In the data rows, 500 means zero.
A hidden rule labels the rows of this table. It goes by one to three of the table's principal directions, not those with the most spread.
array([616, 354, 485, 346, 438, 712, 562, 489, 496, 644, 431, 700, 708, 629, 526, 692, 626, 493, 607, 557, 277, 377, 425, 451, 464, 442, 542, 383, 365, 440, 413, 509, 479, 348, 449, 589, 461, 532, 472, 436, 436, 487, 459, 617, 637, 418, 677]) d
array([598, 427, 519, 493, 509, 466, 581, 704, 485, 484, 577, 448, 516, 367, 632, 370, 559, 536, 438, 484, 671, 507, 520, 495, 574, 594, 586, 679, 437, 545, 509, 459, 596, 614, 649, 429, 389, 462, 672, 527, 538, 499, 481, 517, 482, 458, 462]) e
array([102, 577, 531, 479, 547, 625, 421, 269, 596, 409, 566, 363, 415, 419, 309, 734, 332, 588, 435, 328, 351, 742, 479, 641, 298, 364, 301, 423, 417, 433, 460, 584, 511, 332, 208, 663, 769, 603, 178, 512, 546, 578, 445, 562, 264, 740, 541]) e
array([136, 298, 422, 403, 482, 655, 539, 399, 437, 489, 519, 433, 315, 399, 477, 613, 402, 487, 506, 288, 493, 797, 407, 480, 433, 483, 459, 413, 216, 611, 381, 502, 615, 481, 407, 571, 620, 599, 367, 480, 562, 417, 563, 547, 323, 628, 535]) f
array([390, 665, 438, 659, 516, 276, 354, 364, 455, 358, 446, 406, 249, 450, 383, 280, 294, 400, 534, 463, 687, 557, 541, 472, 530, 557, 392, 514, 732, 544, 604, 525, 371, 659, 510, 425, 598, 517, 462, 564, 515, 433, 618, 277, 408, 566, 288]) e
array([474, 229, 254, 429, 444, 547, 520, 424, 438, 552, 464, 689, 549, 585, 406, 510, 382, 188, 704, 582, 560, 382, 449, 357, 476, 418, 486, 380, 485, 600, 616, 517, 305, 428, 433, 547, 579, 817, 619, 518, 378, 281, 580, 450, 534, 382, 651]) e
array([569, 331, 293, 437, 457, 542, 471, 502, 537, 602, 509, 581, 713, 464, 410, 611, 470, 365, 610, 542, 557, 534, 489, 684, 488, 455, 585, 503, 366, 558, 446, 537, 327, 553, 390, 703, 567, 754, 616, 613, 596, 499, 472, 537, 617, 503, 647]) e
array([119, 465, 550, 495, 472, 529, 440, 381, 623, 455, 527, 474, 513, 384, 415, 661, 412, 586, 402, 383, 372, 671, 476, 549, 453, 488, 483, 602, 340, 536, 413, 463, 623, 476, 271, 635, 587, 446, 277, 442, 733, 660, 306, 635, 425, 693, 436]) d
array([660, 696, 622, 534, 537, 281, 562, 588, 579, 458, 581, 529, 529, 458, 623, 357, 552, 621, 422, 617, 452, 288, 595, 463, 594, 549, 540, 660, 627, 476, 506, 410, 523, 492, 582, 354, 365, 230, 505, 367, 538, 647, 370, 552, 585, 500, 379]) e
array([603, 645, 597, 556, 584, 476, 384, 473, 449, 456, 469, 527, 494, 567, 470, 611, 497, 445, 396, 498, 463, 448, 423, 516, 449, 497, 424, 453, 614, 357, 659, 556, 427, 371, 510, 413, 582, 593, 553, 522, 409, 576, 586, 401, 460, 457, 511]) e
array([347, 531, 511, 452, 407, 561, 452, 302, 414, 473, 365, 546, 400, 428, 516, 412, 456, 570, 589, 351, 353, 670, 379, 510, 484, 570, 513, 557, 361, 544, 243, 565, 515, 631, 400, 611, 551, 262, 207, 444, 602, 460, 527, 559, 533, 718, 250]) e
array([833, 813, 714, 708, 632, 350, 328, 611, 489, 418, 463, 363, 488, 618, 542, 503, 618, 587, 238, 494, 575, 508, 494, 629, 491, 534, 473, 500, 737, 263, 692, 596, 498, 571, 680, 375, 430, 429, 684, 629, 444, 684, 640, 356, 551, 389, 410]) d
array([869, 400, 530, 460, 586, 648, 513, 675, 541, 601, 574, 661, 845, 655, 559, 745, 657, 436, 398, 621, 503, 306, 481, 546, 423, 417, 526, 466, 458, 277, 656, 538, 428, 356, 530, 532, 470, 726, 767, 598, 376, 602, 464, 588, 641, 265, 768]) e
array([639, 218, 220, 273, 388, 482, 638, 559, 316, 640, 420, 744, 485, 422, 561, 391, 463, 236, 830, 582, 577, 329, 411, 351, 657, 606, 621, 448, 380, 748, 446, 399, 318, 467, 642, 393, 439, 704, 710, 400, 436, 262, 633, 373, 563, 381, 641]) e
array([820, 862, 813, 747, 581, 321, 304, 542, 500, 475, 374, 613, 624, 887, 463, 546, 662, 513, 291, 759, 344, 153, 534, 375, 557, 511, 466, 418, 991, 214, 835, 485, 474, 347, 613, 276, 368, 327, 592, 464, 358, 700, 502, 385, 700, 236, 420]) f
array([398, 492, 484, 571, 529, 521, 359, 385, 507, 487, 449, 577, 535, 650, 324, 689, 415, 328, 479, 554, 450, 433, 463, 438, 432, 413, 397, 353, 634, 423, 719, 533, 396, 334, 378, 511, 639, 748, 518, 535, 428, 506, 523, 413, 466, 424, 605]) e
array([420, 478, 579, 491, 542, 493, 581, 542, 589, 505, 626, 540, 572, 529, 545, 604, 542, 540, 392, 583, 387, 386, 550, 422, 496, 432, 507, 519, 473, 489, 549, 423, 602, 332, 438, 458, 478, 450, 476, 383, 506, 596, 338, 648, 502, 485, 566]) e
array([798, 438, 480, 443, 520, 385, 631, 696, 496, 579, 536, 613, 586, 535, 685, 425, 610, 476, 486, 619, 604, 311, 537, 441, 612, 572, 644, 571, 473, 551, 525, 365, 512, 537, 695, 354, 286, 452, 756, 448, 491, 534, 487, 518, 644, 303, 582]) e
array([376, 686, 608, 661, 628, 403, 380, 379, 582, 353, 576, 426, 396, 606, 390, 596, 388, 475, 318, 501, 461, 464, 542, 440, 376, 366, 298, 406, 713, 337, 749, 560, 470, 349, 394, 437, 641, 566, 431, 504, 404, 593, 502, 451, 380, 502, 481]) d
array([415, 683, 670, 630, 635, 498, 444, 548, 504, 389, 559, 321, 309, 591, 433, 523, 443, 598, 312, 461, 680, 544, 615, 434, 441, 525, 292, 412, 731, 329, 729, 436, 609, 431, 596, 307, 533, 548, 498, 583, 384, 549, 566, 343, 266, 375, 536]) f
array([570, 425, 592, 467, 452, 559, 567, 609, 497, 575, 479, 570, 626, 599, 581, 528, 664, 581, 464, 576, 370, 435, 494, 436, 561, 514, 607, 506, 451, 492, 455, 455, 627, 464, 557, 492, 343, 344, 519, 423, 512, 537, 432, 626, 638, 418, 515]) f
array([464, 410, 524, 524, 484, 624, 473, 516, 484, 547, 485, 455, 547, 620, 457, 635, 602, 515, 457, 495, 387, 593, 466, 513, 470, 409, 512, 345, 455, 455, 509, 585, 566, 444, 481, 585, 501, 543, 507, 527, 464, 482, 546, 557, 548, 472, 573]) e
array([198, 668, 459, 560, 436, 379, 354, 210, 499, 406, 371, 464, 317, 452, 294, 430, 286, 443, 625, 452, 404, 567, 475, 505, 484, 503, 394, 474, 659, 596, 483, 531, 382, 496, 324, 541, 660, 470, 229, 452, 559, 454, 519, 365, 395, 700, 328]) d
array([424, 587, 623, 515, 590, 654, 445, 426, 615, 529, 567, 547, 619, 643, 394, 842, 523, 565, 389, 552, 321, 397, 553, 490, 380, 373, 345, 336, 554, 280, 600, 487, 516, 224, 337, 526, 632, 611, 378, 485, 442, 663, 365, 563, 448, 466, 692]) d
array([245, 391, 322, 452, 442, 455, 482, 363, 463, 430, 494, 443, 338, 305, 427, 396, 305, 417, 613, 347, 575, 721, 442, 551, 479, 509, 475, 554, 359, 668, 392, 550, 426, 622, 397, 607, 622, 574, 397, 515, 605, 389, 568, 470, 396, 691, 394]) e
array([591, 730, 563, 588, 487, 163, 523, 610, 401, 372, 501, 342, 262, 235, 673,  28, 478, 613, 466, 449, 703, 580, 528, 556, 696, 744, 627, 823, 590, 668, 382, 448, 556, 819, 733, 313, 353, 128, 530, 454, 639, 503, 562, 398, 486, 646,  93]) f
array([378, 545, 450, 617, 508, 306, 527, 590, 454, 365, 581, 237, 205, 223, 580, 140, 404, 532, 469, 378, 831, 694, 575, 516, 614, 638, 536, 697, 522, 684, 456, 483, 599, 817, 655, 403, 476, 396, 568, 565, 607, 404, 564, 382, 337, 636, 245]) d
array([615, 550, 632, 576, 501, 698, 362, 461, 484, 555, 376, 552, 646, 826, 371, 703, 632, 535, 463, 571, 317, 447, 481, 467, 410, 397, 398, 251, 665, 232, 618, 617, 480, 371, 470, 568, 510, 541, 452, 581, 342, 523, 565, 485, 609, 345, 599]) d
array([664, 380, 445, 424, 461, 557, 573, 601, 415, 614, 468, 577, 546, 529, 599, 499, 621, 473, 574, 538, 503, 458, 468, 474, 585, 549, 612, 442, 398, 551, 417, 471, 510, 531, 624, 471, 404, 504, 625, 482, 484, 444, 555, 505, 609, 415, 572]) e
array([255, 634, 449, 596, 484, 372, 440, 332, 515, 406, 475, 336, 266, 390, 419, 352, 348, 497, 549, 419, 563, 640, 539, 543, 505, 511, 456, 517, 585, 635, 441, 516, 491, 624, 426, 518, 602, 438, 339, 509, 572, 436, 522, 406, 370, 691, 330]) e
array([800, 479, 572, 589, 548, 496, 432, 673, 417, 534, 463, 525, 578, 665, 572, 533, 659, 472, 362, 543, 580, 482, 464, 489, 542, 531, 556, 432, 551, 353, 634, 551, 514, 567, 689, 430, 378, 532, 760, 601, 438, 551, 633, 449, 652, 288, 523]) e
array([366, 652, 529, 579, 538, 303, 386, 381, 616, 414, 535, 502, 563, 441, 394, 563, 370, 457, 392, 530, 433, 498, 494, 638, 459, 461, 500, 647, 572, 521, 580, 496, 415, 438, 303, 557, 602, 510, 423, 472, 637, 673, 372, 539, 495, 631, 416]) f
array([255, 381, 514, 519, 561, 803, 347, 353, 545, 491, 521, 456, 610, 687, 248, 930, 445, 458, 375, 393, 363, 737, 425, 613, 234, 271, 306, 241, 411, 275, 631, 675, 476, 278, 227, 745, 753, 842, 378, 655, 425, 543, 547, 582, 402, 501, 724]) f
array([316, 471, 366, 383, 441, 462, 524, 292, 436, 444, 445, 543, 342, 286, 523, 386, 321, 420, 655, 342, 466, 621, 368, 521, 462, 538, 508, 605, 322, 682, 316, 534, 410, 562, 382, 564, 623, 467, 323, 422, 566, 390, 546, 499, 407, 737, 354]) e
array([373, 577, 500, 453, 479, 507, 472, 409, 603, 490, 546, 515, 650, 377, 380, 605, 433, 510, 543, 542, 334, 452, 495, 641, 450, 442, 486, 608, 506, 521, 467, 528, 416, 339, 282, 624, 637, 551, 352, 450, 567, 582, 331, 577, 449, 678, 524]) e
array([479, 387, 388, 390, 461, 456, 674, 551, 443, 501, 518, 495, 323, 399, 611, 279, 440, 493, 639, 466, 663, 490, 543, 368, 569, 581, 521, 536, 432, 671, 418, 385, 538, 596, 643, 381, 396, 445, 535, 435, 467, 334, 560, 452, 422, 459, 498]) e
array([530, 193, 320, 402, 494, 633, 552, 585, 421, 561, 530, 590, 541, 575, 448, 561, 451, 334, 584, 507, 674, 533, 492, 426, 470, 467, 460, 367, 397, 500, 597, 489, 415, 475, 549, 520, 513, 817, 685, 598, 401, 354, 626, 465, 494, 304, 720]) e
array([671, 274, 446, 469, 447, 605, 494, 544, 401, 608, 381, 757, 653, 736, 533, 560, 591, 319, 563, 608, 486, 347, 414, 315, 527, 503, 575, 397, 478, 458, 594, 486, 453, 482, 560, 490, 404, 603, 666, 512, 403, 407, 563, 512, 701, 251, 596]) e
array([377, 442, 280, 463, 385, 354, 562, 447, 507, 483, 469, 451, 394, 324, 436, 190, 329, 429, 752, 515, 690, 531, 589, 524, 592, 576, 552, 631, 539, 768, 383, 433, 396, 712, 495, 545, 481, 488, 459, 512, 593, 317, 492, 415, 464, 596, 400]) e
array([534, 623, 556, 600, 599, 598, 442, 434, 521, 552, 512, 540, 552, 802, 353, 705, 510, 410, 480, 688, 478, 283, 607, 421, 418, 375, 350, 222, 788, 332, 743, 467, 425, 238, 441, 418, 622, 720, 507, 553, 268, 479, 497, 409, 453, 309, 729]) f
array([513, 876, 846, 634, 649, 414, 385, 444, 589, 446, 504, 528, 505, 687, 497, 749, 571, 633, 210, 583, 274, 303, 522, 438, 458, 483, 388, 443, 743, 258, 701, 414, 604, 208, 460, 293, 518, 350, 394, 373, 457, 809, 377, 485, 457, 440, 501]) e
array([  0, 412, 456, 536, 604, 753, 361, 187, 573, 409, 630, 438, 454, 574, 190, 952, 281, 341, 408, 387, 302, 675, 429, 509, 189, 178, 197, 208, 443, 368, 696, 682, 434, 108,  66, 708, 971, 949, 251, 547, 376, 480, 483, 570, 213, 667, 710]) e
array([144, 656, 530, 551, 580, 511, 400, 252, 640, 354, 601, 347, 391, 399, 327, 659, 297, 554, 409, 358, 390, 666, 512, 621, 302, 344, 289, 477, 505, 430, 524, 601, 468, 368, 206, 632, 781, 579, 212, 511, 536, 594, 421, 540, 270, 759, 474]) d
array([569, 912, 741, 724, 645, 357, 334, 490, 470, 325, 509, 259, 290, 481, 507, 426, 499, 633, 254, 409, 568, 589, 511, 592, 465, 548, 371, 530, 761, 313, 641, 598, 545, 543, 601, 344, 572, 365, 473, 578, 443, 630, 617, 332, 351, 574, 288]) d
array([496, 693, 660, 683, 517, 459, 371, 478, 487, 460, 395, 398, 438, 713, 408, 477, 555, 562, 402, 557, 480, 505, 551, 470, 508, 503, 447, 394, 781, 395, 635, 516, 567, 511, 552, 432, 453, 393, 458, 552, 437, 525, 558, 397, 514, 412, 418]) e
array([439, 441, 519, 526, 571, 683, 492, 525, 518, 532, 551, 381, 465, 624, 441, 704, 539, 540, 415, 441, 552, 627, 547, 523, 402, 404, 397, 275, 470, 386, 565, 527, 583, 432, 504, 531, 560, 678, 529, 613, 414, 491, 566, 483, 401, 408, 700]) d
array([362, 422, 488, 439, 474, 530, 563, 514, 446, 441, 489, 414, 327, 357, 568, 375, 439, 555, 511, 332, 616, 679, 459, 462, 498, 588, 493, 589, 366, 588, 410, 476, 612, 621, 567, 470, 468, 432, 455, 499, 540, 420, 565, 479, 363, 559, 415]) e
array([834, 528, 544, 518, 459, 528, 493, 569, 410, 599, 375, 533, 576, 591, 672, 449, 730, 557, 502, 500, 428, 515, 411, 571, 569, 553, 681, 473, 422, 474, 338, 584, 530, 677, 653, 535, 348, 302, 597, 531, 506, 503, 601, 535, 745, 466, 409]) e
array([477, 595, 510, 491, 526, 395, 543, 469, 583, 477, 587, 447, 508, 331, 596, 482, 497, 579, 438, 456, 444, 548, 499, 648, 501, 496, 587, 658, 373, 581, 351, 499, 528, 553, 422, 555, 521, 362, 431, 443, 640, 616, 383, 621, 513, 695, 404]) e
array([929, 460, 522, 506, 559, 368, 688, 909, 451, 575, 602, 449, 477, 428, 830, 267, 707, 590, 408, 565, 864, 390, 625, 453, 717, 703, 696, 644, 460, 555, 481, 318, 654, 756, 934, 237, 176, 369, 916, 538, 524, 526, 533, 446, 596, 255, 522]) d
array([633, 349, 487, 361, 512, 617, 632, 656, 539, 572, 588, 504, 672, 435, 617, 606, 611, 560, 454, 470, 493, 545, 462, 621, 457, 469, 603, 575, 263, 506, 421, 504, 564, 463, 527, 577, 423, 551, 621, 516, 513, 540, 460, 653, 530, 469, 662]) e
array([506, 548, 564, 419, 493, 402, 676, 633, 495, 461, 598, 377, 383, 176, 775, 272, 562, 703, 440, 370, 570, 620, 491, 578, 602, 661, 663, 808, 270, 673, 233, 419, 700, 689, 629, 426, 369, 169, 471, 396, 668, 553, 419, 615, 442, 693, 298]) f
array([503, 277, 412, 419, 472, 570, 521, 566, 424, 551, 492, 587, 541, 460, 531, 588, 523, 364, 528, 471, 506, 517, 389, 445, 528, 509, 563, 475, 338, 564, 529, 515, 494, 452, 529, 506, 504, 676, 652, 488, 499, 445, 556, 499, 510, 449, 596]) d
array([464, 476, 525, 457, 532, 531, 547, 533, 591, 499, 587, 460, 568, 463, 510, 612, 515, 567, 425, 476, 446, 534, 513, 571, 442, 434, 495, 525, 408, 478, 492, 499, 549, 419, 441, 551, 503, 524, 492, 484, 529, 585, 424, 600, 467, 528, 591]) d
array([523, 326, 314, 461, 378, 590, 417, 383, 378, 548, 354, 596, 555, 517, 414, 460, 477, 323, 706, 467, 428, 592, 355, 535, 490, 461, 553, 421, 411, 565, 406, 681, 323, 598, 428, 697, 579, 617, 492, 567, 484, 317, 646, 478, 633, 568, 446]) d
array([222, 639, 802, 631, 561, 647, 328, 397, 580, 417, 456, 489, 525, 771, 296, 794, 499, 626, 260, 502, 279, 504, 517, 364, 363, 413, 266, 348, 713, 203, 743, 496, 658, 225, 345, 473, 575, 473, 265, 479, 437, 674, 407, 521, 391, 414, 530]) d
array([241, 451, 622, 488, 523, 625, 548, 507, 684, 494, 621, 422, 594, 531, 450, 719, 532, 689, 341, 473, 355, 584, 584, 516, 409, 388, 444, 490, 397, 426, 480, 452, 703, 370, 341, 605, 500, 436, 334, 455, 591, 659, 285, 714, 441, 544, 602]) d
array([502, 271, 364, 394, 449, 418, 718, 705, 454, 522, 593, 489, 396, 282, 687, 246, 496, 460, 598, 492, 740, 477, 547, 369, 659, 630, 638, 666, 345, 755, 425, 352, 603, 650, 699, 370, 339, 471, 694, 432, 552, 357, 487, 499, 451, 457, 493]) d
Which label does each new row get?
array([403, 272, 393, 342, 435, 591, 645, 469, 539, 562, 564, 611, 577, 416, 583, 545, 511, 488, 592, 476, 360, 499, 453, 450, 485, 433, 576, 527, 225, 616, 325, 492, 532, 459, 396, 619, 492, 466, 425, 382, 555, 456, 397, 706, 561, 591, 553]) >> d
array([753, 413, 519, 382, 428, 438, 688, 765, 497, 620, 504, 609, 665, 442, 690, 366, 677, 553, 568, 654, 525, 276, 540, 445, 688, 640, 724, 678, 460, 633, 430, 329, 589, 519, 706, 372, 220, 346, 700, 385, 540, 508, 392, 558, 637, 360, 554]) >> e
array([370, 780, 622, 546, 522, 402, 481, 394, 611, 390, 514, 375, 420, 431, 423, 419, 406, 645, 484, 499, 427, 463, 582, 551, 449, 488, 387, 595, 699, 478, 511, 483, 511, 430, 412, 466, 548, 339, 274, 444, 495, 562, 402, 471, 354, 636, 398]) >> e
array([613, 619, 630, 635, 631, 503, 458, 546, 451, 474, 520, 453, 400, 747, 510, 569, 559, 492, 337, 556, 571, 430, 552, 387, 459, 455, 386, 296, 704, 319, 730, 492, 546, 401, 625, 320, 493, 553, 603, 551, 305, 512, 624, 400, 461, 290, 578]) >> f
array([723, 666, 640, 534, 512, 434, 419, 545, 473, 495, 416, 497, 581, 446, 626, 494, 625, 601, 374, 434, 434, 557, 385, 667, 527, 603, 630, 666, 444, 435, 405, 560, 531, 617, 566, 511, 422, 305, 539, 516, 609, 665, 515, 523, 619, 569, 339]) >> e
array([644, 427, 588, 381, 526, 593, 681, 680, 512, 604, 589, 565, 618, 475, 724, 571, 680, 630, 422, 529, 465, 427, 508, 490, 546, 555, 634, 580, 296, 504, 376, 378, 672, 453, 600, 432, 354, 367, 573, 413, 529, 588, 385, 671, 562, 435, 598]) >> f
array([699, 627, 495, 434, 391, 249, 648, 631, 442, 529, 440, 537, 474, 300, 683,  65, 550, 584, 673, 619, 588, 326, 560, 498, 749, 748, 722, 818, 582, 748, 304, 333, 507, 702, 710, 336, 255, 133, 530, 361, 605, 446, 432, 459, 603, 548, 266]) >> f
array([414, 527, 391, 487, 434, 355, 488, 430, 532, 459, 495, 471, 460, 238, 523, 329, 399, 486, 594, 432, 550, 574, 483, 612, 567, 579, 594, 722, 407, 682, 326, 506, 441, 694, 431, 587, 535, 412, 436, 481, 696, 505, 426, 507, 502, 729, 310]) >> d
array([483, 510, 612, 467, 584, 674, 499, 493, 610, 555, 578, 541, 616, 615, 486, 840, 576, 609, 365, 493, 342, 459, 529, 499, 394, 393, 399, 353, 423, 298, 528, 479, 578, 295, 404, 533, 554, 566, 436, 482, 480, 678, 386, 607, 485, 446, 706]) >> d
array([733, 540, 536, 553, 550, 388, 544, 685, 496, 536, 543, 482, 516, 540, 612, 444, 609, 512, 423, 592, 629, 389, 571, 482, 605, 561, 582, 515, 576, 492, 577, 419, 540, 556, 694, 354, 356, 472, 728, 514, 486, 553, 517, 446, 573, 345, 540]) >> d
array([482, 653, 613, 436, 598, 504, 578, 547, 597, 473, 645, 408, 526, 352, 569, 597, 500, 675, 370, 449, 492, 529, 547, 660, 437, 512, 477, 632, 416, 457, 436, 430, 579, 397, 456, 466, 538, 443, 425, 466, 556, 671, 369, 588, 361, 603, 558]) >> f
array([434, 626, 665, 794, 604, 497, 251, 435, 446, 401, 423, 435, 391, 856, 335, 615, 493, 413, 265, 535, 539, 531, 508, 355, 424, 423, 320, 250, 829, 247, 865, 587, 533, 442, 515, 406, 574, 606, 542, 630, 346, 527, 652, 346, 480, 306, 458]) >> f
array([390, 507, 458, 543, 450, 463, 428, 440, 518, 500, 429, 519, 544, 541, 347, 486, 419, 412, 571, 576, 525, 467, 525, 511, 515, 511, 495, 515, 638, 560, 581, 468, 432, 482, 421, 534, 535, 592, 476, 531, 524, 462, 466, 431, 488, 481, 505]) >> e
array([434, 604, 458, 587, 451, 286, 506, 493, 463, 418, 453, 393, 308, 467, 451, 160, 387, 488, 595, 551, 680, 498, 606, 444, 604, 594, 495, 579, 733, 647, 535, 430, 475, 661, 604, 388, 422, 373, 480, 501, 498, 369, 563, 351, 450, 495, 324]) >> f
array([593, 389, 473, 487, 468, 482, 560, 665, 461, 504, 514, 450, 489, 443, 588, 342, 551, 554, 493, 466, 668, 587, 530, 501, 575, 588, 574, 594, 429, 539, 449, 475, 571, 692, 657, 483, 353, 429, 625, 556, 551, 461, 549, 506, 548, 433, 450]) >> e
array([637, 372, 404, 345, 444, 478, 628, 652, 395, 530, 488, 509, 465, 287, 657, 305, 513, 518, 601, 412, 676, 586, 443, 554, 594, 668, 635, 684, 303, 651, 339, 441, 511, 675, 678, 454, 371, 453, 631, 504, 569, 419, 582, 477, 496, 504, 459]) >> f
array([ 44, 147, 284, 255, 389, 793, 578, 248, 650, 564, 558, 586, 646, 428, 309, 819, 353, 462, 684, 386, 196, 675, 427, 562, 295, 249, 424, 381, 118, 597, 299, 583, 454, 289,  69, 895, 715, 719, 183, 431, 584, 437, 341, 776, 438, 723, 732]) >> d
array([626, 355, 514, 564, 542, 804, 383, 495, 513, 634, 482, 663, 808, 968, 279, 914, 635, 343, 478, 717, 318, 305, 519, 402, 361, 241, 361,  74, 669, 187, 794, 625, 384, 171, 384, 615, 607, 877, 603, 620, 224, 475, 532, 530, 645, 195, 870]) >> e
array([308, 472, 583, 519, 476, 704, 445, 417, 635, 566, 481, 450, 629, 674, 352, 788, 573, 649, 438, 492, 279, 611, 550, 568, 398, 361, 439, 317, 457, 378, 444, 530, 613, 398, 316, 696, 530, 490, 299, 528, 556, 610, 378, 640, 537, 516, 633]) >> d
array([685, 864, 758, 790, 660, 341, 286, 512, 555, 427, 496, 387, 457, 735, 472, 637, 616, 574, 197, 572, 432, 410, 558, 509, 493, 442, 401, 342, 833, 221, 759, 566, 531, 436, 579, 350, 499, 427, 585, 548, 433, 743, 545, 376, 554, 395, 445]) >> d
array([794, 552, 549, 636, 601, 412, 493, 698, 439, 517, 503, 559, 484, 710, 554, 412, 551, 388, 423, 678, 822, 240, 627, 311, 588, 593, 470, 439, 800, 387, 811, 356, 486, 528, 769, 213, 373, 628, 832, 601, 326, 468, 581, 292, 519, 120, 603]) >> e
array([999, 846, 747, 706, 644, 490, 303, 540, 579, 563, 436, 535, 792, 866, 502, 797, 774, 530, 263, 686, 283, 250, 484, 652, 416, 356, 505, 317, 793, 126, 730, 657, 406, 330, 533, 491, 479, 520, 679, 602, 329, 755, 522, 477, 741, 313, 623]) >> e
array([586, 591, 556, 473, 546, 342, 706, 652, 416, 449, 573, 411, 202, 336, 795, 141, 513, 647, 468, 436, 773, 493, 594, 370, 641, 717, 564, 676, 466, 635, 372, 301, 684, 718, 798, 204, 306, 186, 550, 412, 515, 446, 537, 447, 403, 475, 325]) >> f
array([677, 487, 560, 460, 484, 571, 484, 550, 529, 614, 443, 712, 780, 676, 460, 689, 614, 429, 527, 701, 332, 212, 483, 448, 517, 469, 542, 453, 602, 405, 624, 453, 434, 271, 467, 481, 457, 592, 587, 447, 421, 570, 398, 529, 634, 331, 680]) >> e
array([377, 790, 618, 515, 518, 435, 474, 271, 591, 455, 481, 457, 460, 522, 455, 550, 465, 641, 477, 499, 217, 496, 504, 608, 416, 416, 448, 486, 575, 481, 382, 528, 488, 372, 311, 550, 586, 267, 171, 377, 521, 610, 405, 589, 484, 710, 397]) >> f
array([566, 215, 482, 363, 442, 820, 542, 510, 493, 671, 453, 738, 761, 698, 510, 813, 668, 448, 560, 553, 241, 393, 403, 376, 444, 382, 529, 294, 297, 386, 464, 547, 523, 309, 420, 637, 486, 624, 515, 456, 419, 485, 450, 669, 667, 370, 743]) >> d
array([646, 700, 655, 543, 527, 295, 542, 649, 569, 502, 556, 458, 561, 395, 636, 439, 628, 635, 378, 595, 434, 361, 548, 565, 640, 594, 644, 693, 570, 547, 478, 403, 601, 488, 604, 364, 352, 261, 575, 380, 613, 693, 355, 536, 562, 537, 408]) >> d
array([439, 443, 345, 483, 439, 454, 446, 376, 430, 462, 442, 544, 420, 315, 500, 370, 379, 354, 641, 404, 555, 565, 398, 513, 520, 549, 533, 598, 405, 626, 399, 583, 371, 652, 440, 579, 616, 553, 476, 519, 571, 394, 554, 440, 488, 672, 344]) >> d
array([304, 416, 607, 545, 619, 779, 440, 431, 513, 438, 573, 477, 474, 723, 381, 793, 456, 503, 318, 411, 476, 602, 492, 380, 266, 330, 237, 259, 501, 219, 714, 576, 584, 283, 379, 532, 668, 719, 409, 595, 313, 503, 551, 549, 334, 380, 676]) >> f
